Here are some points:
{-1.887, -0.198, -0.639, -2.468,  1.535,  0.354,  0.242, -0.758}
{ 3.769,  0.599,  1.149,  3.918, -0.443,  0.858,  0.400,  1.021}
{ 2.139,  0.634,  0.607,  2.476, -0.243,  0.938, -0.276,  0.776}
{-1.345,  0.153, -0.148, -1.733,  2.531,  0.341,  0.192, -0.522}
{-0.229,  0.425,  0.059, -0.746,  1.665,  0.761,  1.592, -0.393}
{-0.638,  1.081, -0.586, -0.309, -0.245, -0.500, -0.207, -0.124}
{ 3.526, -0.269,  1.010,  2.449, -0.778,  0.793,  0.206,  1.160}
{ 0.550,  2.031,  0.327,  0.698,  0.932, -0.568,  1.147, -0.480}
{-1.180, -1.237, -0.282,  0.139,  0.527,  0.314, -1.172, -0.889}
{-1.048, -1.529, -0.298, -1.077,  0.563, -0.454, -1.772, -2.145}
{-2.731,  0.488, -0.855, -4.571,  0.793, -0.029,  0.087, -0.118}
{ 2.805, -0.641,  0.562,  2.627, -0.501,  0.766,  0.135,  1.063}
{-0.880,  1.507, -0.222, -1.054, -0.235, -0.881, -0.139,  0.073}
{-0.981, -0.643, -0.022, -0.840, -0.332, -0.541, -1.649, -0.444}
{-0.719, -0.176, -0.478, -1.490,  1.180, -0.500, -1.717, -0.314}
{-0.005, -1.125, -1.037,  0.394,  0.463, -0.323, -0.453, -0.318}
16 more points follow, each with its number after it:
{-3.156, -0.105, -1.010, -3.547,  1.944, -0.192, -0.125, -1.258} 0
{ 0.225,  0.799, -0.158,  1.180, -2.024,  0.213,  2.144,  1.043} 1
{ 0.209,  1.567, -0.672,  0.567,  0.631, -0.179,  1.596,  0.215} 2
{ 1.229, -1.001,  1.051,  1.306,  0.022,  0.680, -0.783,  0.254} 3
{-1.056,  1.048, -0.114, -1.858,  0.358, -0.521,  0.537,  0.087} 4
{-0.383, -0.110, -0.246, -0.002, -0.423, -0.062, -0.640,  0.136} 5
{-1.877,  0.442, -0.249, -1.528,  0.429, -1.201, -1.660, -0.681} 6
{ 0.576,  0.696,  0.340,  1.477, -2.165, -0.229,  1.725,  0.702} 7
{ 0.312, -0.734,  0.370,  0.635, -1.123,  0.684, -0.348,  0.450} 8
{-1.327, -1.821,  0.068,  0.276,  1.507, -0.206, -1.301, -1.400} 9
{ 0.036, -0.933,  1.036,  0.666, -0.965,  0.105, -1.066, -0.149} 10
{-2.063,  0.139, -1.175, -3.893,  0.739, -1.158,  0.004,  0.179} 11
{ 0.058,  0.383, -0.520,  0.107, -1.664, -0.775,  0.113,  0.230} 12
{-0.987,  0.562, -0.023, -0.320,  0.056, -1.017, -1.686, -0.977} 13
{-0.508,  2.181, -0.334, -0.456,  0.621,  0.122,  0.708, -0.742} 14
{ 1.598, -0.706,  0.661,  1.739, -0.804,  0.510, -0.201,  0.650} 15
Which of these numbered points is nearest to each point below, looking only along the 2 directions in which the first points spread most? Its number follows each.
{-1.789, -2.072, -0.571, -0.559,  0.290, -0.239, -1.621, -1.473} > 9
{-0.364, -0.853, -0.302,  0.363,  0.623,  0.330, -0.659, -0.799} > 5
{-1.074, -0.619,  0.475,  0.428, -0.343, -0.666, -1.031,  0.005} > 5
{ 0.403, -0.786,  0.381,  1.311, -0.761,  0.217,  0.525, -0.362} > 8
{ 1.031,  1.849, -0.103, -0.151,  0.003, -0.211,  1.086, -0.156} > 2
{-1.089,  0.380, -0.658, -1.839,  1.189, -0.863,  1.137, -0.495} > 4
{-3.425, -0.324, -0.967, -4.365,  1.830, -1.295,  0.116, -0.721} > 0
{ 1.697, -1.763,  1.495,  2.258, -1.399,  0.935,  1.113,  1.187} > 15
{-1.495,  0.254, -0.582, -2.531,  0.520, -0.540, -0.476,  0.144} > 6
{ 0.475,  1.444,  0.415,  0.007,  0.371,  0.307,  0.934, -0.053} > 2
{-0.692,  0.810, -0.223, -2.405,  0.664, -0.419, -0.973, -0.531} > 6
{ 0.469, -0.249,  1.040,  0.938, -2.514,  0.969,  1.308,  1.956} > 7
{ 0.837, -0.796, -0.338,  0.710, -0.030, -0.500, -1.124, -0.263} > 10
{ 3.261,  0.842,  0.341,  3.598, -0.246,  0.603,  1.419,  1.761} > 7
{-0.690,  2.133, -0.537, -0.409, -1.073, -0.882,  0.336,  0.200} > 14
